One vector is turned by the same rotation once a tick. Each row is the vector after some number of ticks, and that number follows the row.
The counts run from 0 to 466.
[-0.41  1.80  0.10 -0.46 -0.51  0.15 -0.40 -1.99 -1.58  0.02 -0.58  0.59
 -0.83  0.81  1.08  0.13 -1.03  0.64  0.12  0.64 -0.29  0.13 -0.32 -1.07
 -1.04  0.48  2.33  0.13  1.96 -0.45  2.35 -0.51 -1.58 -3.14  0.04  1.28
 -2.10 -1.90 -1.32 -0.04 -0.51 -1.00 -0.74 -0.23  0.30  1.36 -0.91 -0.60
  2.39  1.22 -1.38  0.00  0.00 -2.36]
339
[-0.52  1.29 -0.06  0.61  0.29  0.20  0.09  0.98 -2.09 -2.05 -0.22  0.07
 -1.12 -0.39  1.58 -2.55 -2.40  1.70  0.37 -0.50  1.00 -0.39  0.57 -0.28
 -0.21  0.64  1.35  1.79 -0.42  1.28  0.26  0.80  0.06 -0.45  0.22  0.26
  1.40 -1.23 -1.01 -1.13 -0.64 -2.36 -1.48  0.48 -1.55 -0.89 -0.48  0.35
  1.27  1.29 -3.55  0.41  0.07 -1.67]
266
[ 1.22  0.89 -0.29 -0.81 -0.86  0.82 -1.11  0.28 -3.37 -0.95 -0.66 -0.24
  1.38  1.50  2.25 -0.37 -0.67 -0.57  0.23  1.50  0.19 -0.61  0.60 -2.24
 -0.82  1.77  1.26  0.79  0.17  0.75 -0.28 -0.53  1.00 -0.31  1.12  2.13
 -1.39 -0.40 -1.44 -0.48 -1.15 -0.51 -1.97  0.97  1.73  1.34 -0.45 -1.06
  0.64  2.35 -1.60 -0.01 -0.42 -0.72]
18
[-2.18  2.02 -0.15 -0.16  1.03  0.86  0.14  1.42 -3.16  0.98  0.94  0.09
 -0.80 -1.46  1.99 -0.83 -0.40  2.48 -0.16  1.97 -0.84  0.16  0.13 -1.27
 -1.90  1.18  1.01 -0.05 -0.78  1.06  0.87  1.89 -0.51 -0.57  1.92  0.05
 -1.04 -1.64 -2.31  0.23 -0.37  0.07  0.68 -0.25 -0.63 -1.53 -1.45  0.93
  1.57  0.27 -1.11  2.00 -0.13  0.81]
160
[-1.18  2.13 -0.09  0.86  0.65  0.87 -1.36  2.20 -0.44 -1.82  0.52  1.12
 -1.26 -0.91  1.91 -2.33 -0.90  1.20 -0.12  0.46  1.55  0.87  1.29 -0.08
 -0.82 -0.01  1.20  0.96 -0.11  2.11  1.30  1.53  0.94 -0.13  0.89 -0.54
 -0.11 -2.32 -2.02 -0.37 -0.40 -1.00 -0.39 -0.85 -0.82 -1.14 -1.97  2.08
  1.43  0.10 -2.93  1.03  0.47  0.41]
434
[ 0.54  2.29  1.22  0.45  0.18  0.78 -1.24  1.80 -1.16  0.94 -0.89  0.02
  1.24  0.05  3.28 -1.36  0.14  2.70 -0.44  2.22 -0.70  0.25  1.97 -1.20
 -0.57  0.44  1.77  0.47 -0.10  1.11  1.74  0.50  0.46  0.72 -0.57 -0.11
 -1.86 -0.45 -2.01  1.12 -1.17  0.71  0.41 -0.76 -0.64 -1.35 -0.55  0.68
  0.76  0.41 -2.04  0.98  1.30  0.27]
312
[ 0.65  2.55 -0.40 -0.18 -0.61  1.28 -1.18  2.07 -1.62 -0.58  1.58  1.02
  0.52  0.57  3.80 -0.68 -0.78 -0.74 -0.46  0.56  0.50  0.38  0.72 -2.19
 -1.66  0.60  0.99  0.17 -0.57  0.21 -0.07  0.50  1.26  1.23  1.87  1.94
 -0.24 -2.31 -0.48  0.43 -1.48  0.74 -0.62  0.58  1.16  0.28 -0.78  0.72
  0.14  1.57 -0.96  1.29  0.55 -0.98]
155
[-0.74  0.84  0.04  1.00  1.66 -0.18  0.84  1.29 -1.42 -1.98 -1.84 -0.33
 -0.98 -0.71  1.77 -0.33 -1.44  0.85  1.06 -1.05  0.08 -0.44 -0.30 -0.16
 -1.40  1.04  1.80 -0.60  0.01 -1.24  1.40 -0.18  0.16  0.23  0.09  0.90
  0.03 -3.11 -0.80  0.26 -1.68 -1.51  0.11 -0.27 -1.52  0.93  0.08  0.96
  1.70  1.85 -2.24  1.51 -1.03 -2.35]
113
[-0.91  0.64  0.21 -0.44  0.50 -0.78  0.64  0.98 -1.85 -0.59 -1.98  1.00
 -0.73 -0.22  1.27 -1.23 -0.04  3.00 -1.24  1.63  1.16 -0.42 -0.07 -0.05
 -0.93  1.33  1.21 -0.91 -0.65  2.17  2.53  1.45 -0.54 -0.56 -0.46  0.65
 -1.30 -2.52  0.06  0.38 -0.54 -0.65  0.09 -0.21 -2.18 -0.45  0.13  1.56
  2.13  0.42 -2.44  1.64  0.27 -1.12]
420
[ 0.14  1.49  0.88  0.97 -1.87  1.39 -2.04  2.45 -0.36 -1.06 -0.69 -0.37
  0.80 -0.10  1.81 -1.79 -0.44  1.10  1.23  0.99  0.76 -0.31  0.66 -0.24
 -0.95  0.52  0.58  0.57  0.01  1.99  1.91 -1.59  0.11 -1.14 -0.40  1.01
 -2.90 -1.70 -1.13  0.43 -1.55  2.08 -0.23 -1.48  0.19  0.16 -0.02  2.14
  0.88  1.44 -1.56  1.55  0.73  0.42]
193
[ 2.24  1.12  0.50 -0.61 -0.64  0.69 -1.51  0.72 -2.86 -0.62 -0.39  0.71
  1.71  0.52  2.66 -0.17 -0.87 -1.03  0.49  0.87 -0.17 -0.25  1.05 -1.90
 -0.50  0.77  2.81  0.41  0.65  0.72  0.08  0.41  1.29 -0.17  1.21  1.81
 -1.29  0.15 -0.65 -0.45 -2.17 -0.67 -1.32  0.60  1.31  1.24  0.21 -1.05
  0.20  2.48 -1.87 -0.74 -0.21 -0.87]
17
[ 0.72  1.36 -0.13 -0.77 -1.41 -0.44 -1.09  0.60 -2.09  1.63  0.16 -0.97
  0.92 -0.54  1.52 -1.24  0.31  0.82  0.01  2.74  0.42  0.54  0.86 -1.23
 -1.76 -0.18  1.80 -0.65 -0.27  2.28  1.11 -0.48 -0.56 -0.49  1.80  0.72
 -3.03 -1.26 -1.52  1.30 -1.21  1.13  0.74 -0.24  1.30  1.12 -0.05 -0.53
  1.08  1.54  0.27  0.29  0.17  0.27]
190
[ 1.41  1.27 -1.50 -1.46  0.07 -1.30 -0.41  1.47 -2.86  0.41 -1.13 -1.48
  1.27  0.16  1.68  0.40 -1.00  0.07  0.38  1.41 -0.12 -0.40  0.73 -2.03
 -1.45  2.03  1.97 -1.26 -1.07  0.44  2.19 -0.78 -0.41 -0.24  1.10  1.19
 -1.80 -2.49  0.24 -0.13 -1.36 -1.53 -0.33  1.07  0.29  1.14  1.10 -0.48
  1.35  1.71  0.08  0.39 -0.81 -1.15]
409
[ 0.86  1.61 -0.17 -0.65 -2.38  1.04 -0.59 -0.25 -1.66 -0.19 -0.76  0.82
  1.09  1.55  1.82 -0.56 -0.36  1.35 -0.14  1.19  0.34 -0.18  0.34 -2.02
 -0.56  0.69  0.92 -0.18  0.09 -0.27  1.99 -1.05  0.07 -1.52 -0.35  2.27
 -1.92 -2.16  1.14  0.37 -1.54  0.39 -0.91  0.35  0.65 -0.05  0.30  0.93
  0.88  1.00 -2.62 -0.18  1.04 -2.82]
33
[-0.06  1.19  0.87  0.78  1.60  0.88 -1.21  1.60 -2.37 -1.08 -0.66  0.98
 -0.58 -1.25  1.29 -1.64 -1.07  0.69  0.82  0.54 -0.39  0.28  1.24 -1.26
 -0.52 -0.19  2.54  1.28  1.44  1.41  0.75  1.33  1.23 -0.48  0.57 -0.75
 -0.55  0.66 -3.82 -0.12 -1.06 -1.10 -1.20 -0.66 -0.81 -0.55 -1.17  0.41
  0.89  0.66 -2.06  1.04  0.57  0.75]
7
[-0.09 -0.58  1.22  0.46 -0.50  0.08 -0.26  1.17 -1.54 -2.36 -2.42 -0.95
 -0.67  0.92  0.11 -1.43 -0.63  1.66  1.31  0.99  1.54  0.79 -0.18  0.24
 -1.36  0.62  1.29  0.53 -0.33  2.22  0.49 -1.23  0.01  1.19  0.25  0.05
 -0.74 -0.86 -2.95 -1.58 -1.22 -1.24 -0.67  0.85 -0.49  1.39 -1.39  0.87
  1.45  1.72 -2.53 -0.88 -1.42 -0.70]
77
[-1.30  2.01 -0.46 -0.73  1.04  0.06  0.27 -0.37 -0.64 -0.35  0.04 -0.04
 -1.70 -0.67  1.15 -1.43 -2.00  1.29  0.59  0.52  1.45 -0.25 -0.01 -1.92
 -1.37 -0.24  0.87 -1.17 -0.03 -0.21  1.94 -0.33 -1.47 -1.17  1.17  1.23
 -0.06 -3.34  0.63 -0.02 -0.53 -1.58  1.43 -0.35  0.53  0.36 -0.34  0.10
  2.12  1.35 -2.71  1.07  0.87 -1.79]
439
[ 1.28  1.96  0.55 -1.40 -0.79  0.08 -1.72  0.71 -2.30  0.59  0.53  0.42
  1.06  0.51  2.46 -0.62 -1.28  0.39  0.23  2.33  0.06 -0.10  0.32 -1.98
  0.08  1.43  1.64  0.98  0.05  1.46  0.66  0.90 -0.50 -0.61  1.38  2.45
 -1.22 -0.47  0.22 -0.22 -1.14 -1.06 -1.49  1.36  1.47  0.32  0.14 -1.73
  0.38  2.02 -1.76 -0.73  0.71 -0.75]
307
[ 2.09  1.10  1.32 -0.09  0.20 -0.10 -0.59  1.05 -2.93 -0.82 -0.87  2.81
  0.78  0.40  2.32 -0.49 -0.50  0.47 -0.34  0.55 -1.21  0.29  1.99 -2.28
 -0.95 -0.34  2.11 -1.51  1.22  0.02  2.22  1.20  0.93 -1.26 -0.11  1.31
 -1.15 -0.09 -0.88 -0.28 -1.80 -0.18 -1.12  0.39 -0.55 -0.65  0.54 -0.74
  0.69  0.59 -1.78  0.22  0.67 -1.14]
15
[ 0.01  1.04  1.70  0.41  0.58  0.78 -0.42  0.00 -1.21 -0.56 -0.61  1.38
 -1.39 -0.84  0.98 -0.99 -1.32  0.81  1.15  0.66  0.57  1.96 -0.09 -0.57
 -1.74 -2.15  2.87 -0.05  1.52  0.73  1.00  1.27 -0.56  0.46  1.58  0.55
 -0.50 -0.21 -2.83 -0.26 -2.47 -1.05  0.62  0.05 -0.20  0.36 -1.32 -0.09
  0.19  1.00 -2.91 -1.67 -0.27 -1.34]
335
[-0.91  1.76 -1.48  0.44 -0.65 -0.18 -0.17  1.43 -3.12  1.20  0.28 -1.05
  0.12  0.28  2.12 -0.51 -0.80  0.64  0.03  2.57  0.51  1.26 -1.29 -0.83
 -0.91  0.94  1.59  1.66 -0.37  1.04  0.39  0.33 -0.94 -0.53  1.01  0.70
 -1.86 -3.37 -1.70  1.05 -1.55 -0.09  0.75  1.13 -0.45 -0.80 -0.07  1.59
 -0.54 -0.76  0.58 -0.30  0.07 -1.54]
379
[-0.01  2.31  0.90 -0.03 -0.35  0.52 -0.81  0.98 -1.46  0.94 -1.06 -0.07
  0.19  1.18  2.94 -1.25  0.22  3.26 -0.79  2.52 -0.50 -0.15  1.46 -2.03
 -0.47  1.43  0.75  0.68  0.13  0.54  2.19 -0.42  0.25 -0.22 -1.19  0.29
 -1.65 -1.17 -1.89  0.88 -0.04  0.89  0.09  0.11 -0.20 -1.12 -0.76  0.32
  1.46  0.70 -1.35  1.52  1.22  0.48]
311
[-0.62  1.54  0.96  1.58  0.11  0.18  0.41  1.16 -2.02  0.67  0.10 -0.83
 -0.15 -1.40  2.55 -1.99 -1.04  2.32  0.75  0.96  0.15  0.18 -0.78  0.37
 -1.05 -0.48  1.33  0.73 -0.18  1.39  0.63 -0.13 -1.31  0.74  1.38  1.32
 -0.55 -2.03 -2.19  1.80 -1.95  1.89  1.52 -0.85 -1.84 -0.17  0.48  0.35
 -0.22  0.83 -1.87  1.37  0.22 -0.72]
212
[ 1.59  1.40 -0.40  0.26  1.37 -0.72 -0.83  0.43 -3.37  1.38 -1.44  0.12
  0.85 -0.27  1.87 -0.01  0.87 -0.29 -1.82  1.46 -0.52 -0.50  0.92 -2.47
 -0.92  0.21  1.52 -0.66  1.40  0.25  1.49  0.54  1.56 -0.67  0.48  1.27
 -2.45 -2.04 -0.85  1.88 -1.29 -0.24 -0.74 -0.34  1.44  0.71 -0.27 -0.17
  0.86  1.12 -0.03  0.65  0.67 -1.11]
291
[-0.62  0.06 -0.02  1.56  0.53 -1.13  0.84 -0.07 -2.52 -0.46 -2.41 -1.56
 -1.05 -1.06  0.12 -2.02 -0.36  2.40  0.39  0.33  0.36 -0.61  0.84  0.27
 -1.59 -1.20  1.71 -0.52  0.62  1.41  1.87 -1.19 -0.41 -1.37  0.16 -0.68
 -1.41 -1.51 -2.86  0.84 -0.75 -0.49  0.32 -1.41 -1.81  0.53 -0.01  0.81
  2.36  0.48 -1.62  1.06 -0.59 -1.42]
231
[-0.35  0.29  1.67  0.05  0.79 -0.01 -0.16  0.82 -2.62  0.72 -1.93 -0.84
 -0.89 -1.09 -0.05 -0.38 -0.39  2.40  1.53  1.74 -0.62  0.67 -1.55 -1.26
 -1.97  0.34  1.48 -1.06  1.02  0.97  1.60 -0.47 -1.11  1.45  0.74  0.76
 -2.50 -0.81 -2.79  1.09 -2.27  0.34  1.13  0.01 -0.67  1.44 -0.30  0.39
  0.72  2.10 -1.01  0.65 -0.39 -1.01]
350
[ 1.35  0.73  0.49 -0.05 -1.82 -1.18 -0.21  1.17 -1.35 -0.38 -1.82  0.57
  0.17  1.59  1.79 -0.84 -0.38  0.78  0.06  1.32  1.46  0.87 -0.64 -0.86
 -1.14  0.48  0.99 -0.55  0.23  0.27  2.03 -1.37 -0.73 -0.12 -0.19  2.02
 -1.59 -3.24  0.68  0.20 -1.50  0.07  0.23  1.42 -0.41  0.88  0.81  0.58
  0.45  1.74 -0.98 -0.61  0.13 -3.38]
83
[-0.56  0.51  1.63 -0.50 -0.94  0.02 -0.75  1.27 -2.40 -0.40  0.61  1.29
 -1.17 -1.42  0.09 -2.22 -1.29  2.01  0.73  1.43  1.40  1.41 -0.83 -0.62
 -1.42 -1.27  0.93 -0.29 -0.04  4.27  0.33  1.12 -1.40  0.25  1.79  0.95
 -1.08 -0.03 -1.67 -0.49 -1.13  0.47 -0.16  0.64 -0.29 -0.30 -0.66  0.10
  0.04  1.59 -1.96  0.66  0.47 -0.06]
197
[ 1.00  1.52  0.31  0.95  1.28 -0.85 -0.11  2.14 -2.01  0.61 -1.00 -1.03
  0.05 -0.90  2.50 -2.58 -1.03  2.43 -0.84  1.37  0.06  0.25  1.10 -0.84
 -0.28 -0.38  1.09  0.95 -0.62  1.61  0.90  0.76  0.33  1.76 -0.22 -0.09
 -0.49 -1.33 -2.27  1.99 -1.40  0.03  0.87 -0.14 -1.30 -1.25  0.52  0.48
 -0.33  0.38 -1.65  1.52  1.00 -0.75]
262
[ 0.18  2.25 -0.25  0.24 -1.22  0.99 -0.82 -1.08 -0.50 -1.01  0.28  1.96
 -0.27  2.38  3.53 -1.37 -0.33  0.79 -1.03  1.56  0.69  1.36  1.68 -1.02
 -0.78  0.11  1.86  2.06  1.14  0.40  0.60  0.41  0.49 -1.08  0.33  0.93
 -0.68 -1.02 -2.36 -0.39 -0.39 -0.15 -1.10  0.41  0.67  0.10 -1.48  0.02
  1.20  0.25 -2.03 -0.44  0.65 -1.38]
325
[ 0.76  0.88  0.48  0.91  0.15 -0.68 -0.78  0.77 -2.41  0.63 -1.67 -1.46
  1.16  1.01  2.07 -0.13  0.81  1.79 -0.70  2.15 -1.27  0.18  0.89  0.06
 -0.80  1.55  1.98  0.10  0.31  0.95  1.88 -0.65  0.07 -0.61 -0.37 -0.42
 -2.87 -2.04 -3.44  0.81 -0.76  0.42  0.06 -0.77 -1.23  0.72 -0.37  0.41
  1.74 -0.09  0.27  0.01 -1.41 -0.44]
72
[-0.02  0.96  0.92 -0.99  1.10  0.39  0.57 -1.17 -2.60 -1.07 -2.10  0.26
 -0.77 -0.40  0.72 -1.07 -0.94  1.75  0.99  0.59 -0.05 -1.49  0.08 -2.16
 -1.05  0.11  1.84 -0.83  0.84 -0.48  1.74 -0.71 -0.68 -1.04 -0.64  1.15
 -0.95 -0.94 -0.63  0.62 -1.03 -1.39  0.07 -0.60 -0.27  1.38  0.36 -0.77
  2.01  2.43 -3.10  2.09  0.73 -1.54]
12
[-0.03  0.81 -0.70 -0.55  0.86 -1.35  1.60 -0.53 -3.99  0.82 -0.46  0.69
 -1.31 -0.38  1.07 -1.60 -0.74  1.86 -1.94  1.38  0.24  0.31  0.23 -1.62
 -1.28 -0.44  1.26 -0.24  0.12  0.86  1.02  1.20 -0.63 -0.16  0.83  0.91
  0.77 -1.55 -0.64  0.71 -0.71 -1.77 -0.06  1.91 -0.86 -0.60  0.12 -0.80
  1.06  0.35 -1.81  0.56  0.16 -2.56]
269
[ 1.92  1.18  0.44  0.24 -2.13 -0.52 -0.78  0.61 -1.66  0.30  0.91  1.32
  0.80  0.60  3.47 -1.23 -0.89  0.59 -1.65  0.21 -0.44  1.19  1.24 -0.27
 -1.54 -1.17  1.69 -0.63 -0.20  1.55  0.71  0.08 -0.28  0.89  1.70  1.62
 -0.88 -1.25 -1.19  1.03 -1.61  1.63 -0.29  0.66 -0.36  1.04 -0.29 -0.73
  0.97  1.41 -0.85  1.05  0.46 -2.48]
204
[-1.16  2.52  0.04  0.39  1.78  0.25 -0.81  0.74 -1.72  0.94 -0.33 -1.22
 -0.58 -1.25  2.21 -1.14  0.10  1.83 -0.14  1.45 -0.71 -0.54  1.45 -1.15
 -1.23  0.59  1.69 -0.26  0.22  0.93  1.82  0.34 -0.06 -1.33  0.83 -0.03
 -1.64 -1.80 -3.08  1.02 -0.01  0.15  0.61 -1.63 -0.05  0.60 -1.06  0.14
  2.85  0.64 -0.42  1.78  0.00  1.27]
449
[ 0.78 -0.10  1.46  1.05 -0.12 -0.10 -0.41  0.19 -2.37 -1.55 -1.42  1.60
 -0.44  1.01  1.41  0.00 -0.50  1.12 -0.13 -0.61 -1.25  0.32  0.66 -0.11
 -1.56  0.02  1.38 -1.87  1.42 -0.22  2.92 -0.64  0.07 -0.40 -0.06  0.86
 -1.02 -1.68 -2.36 -0.59 -1.19  0.18 -1.01 -0.14 -2.21  0.41 -0.55  0.68
  2.34  0.47 -2.15  0.24 -1.14 -2.71]
64
[-1.16  1.03  0.86  0.36 -0.08  0.68 -1.40  0.92 -2.65 -0.85 -0.42  0.06
 -1.00  0.70  0.54 -0.43 -0.53  1.25  0.83  1.82 -0.23  0.53 -0.84 -0.53
 -0.82  1.49  1.52  1.46  1.75  2.23  1.04  0.12 -0.70 -1.93  0.50  0.09
 -2.30 -0.61 -4.28 -0.32  0.00 -0.10 -2.06 -0.18 -0.44  0.88 -1.82  0.69
  1.59  0.97 -0.05  0.59 -0.48  0.90]
347
[-0.80  1.16  1.30  0.02  1.46  0.21 -0.01  0.09 -2.80 -0.64 -1.03 -1.15
 -1.50 -0.16  0.26 -0.72 -1.87  1.66  2.73  1.45  0.22  0.13 -1.69 -1.66
 -1.22  0.33  1.31 -0.72  0.85 -0.18  1.71 -0.97 -2.16 -0.54  0.50  1.47
 -0.68 -1.90 -2.37 -0.19 -1.66 -0.02  1.23  0.28 -0.98  0.44 -0.02 -0.36
  0.60  1.20 -2.09 -0.07 -0.41 -1.18]
61
[-1.14  1.18 -0.18  0.62 -0.12 -0.31 -0.07  1.65 -0.80 -0.47 -1.47 -1.01
 -1.57  0.56  1.11 -1.79 -0.65  2.87  0.12  1.64  1.32  0.81 -0.74 -0.33
 -0.78  1.01  0.22  1.38 -0.30  1.45  1.48 -1.41 -0.85  0.58 -1.21 -0.29
 -1.59 -3.65 -1.94  1.21 -0.35 -0.20  0.01  0.22 -0.68  0.16 -0.73  2.26
  0.85  0.60 -0.76  1.55  0.38 -1.48]
92
[-0.17  0.78  0.95  0.20  2.17  1.04 -0.90  1.40 -3.42 -0.51 -0.39  0.19
 -0.57 -2.13  0.61 -0.88 -1.06  0.71  0.33  0.53 -0.68  0.14  0.55 -0.92
 -0.49  0.02  2.39  0.85  0.70  1.59  0.20  2.25  0.74  0.06  1.64 -0.03
 -0.63  0.79 -3.02 -0.05 -1.38 -1.41 -1.15 -0.60 -0.16 -0.12 -0.99 -0.06
  0.65  1.53 -2.43  0.66  0.05  0.45]
8
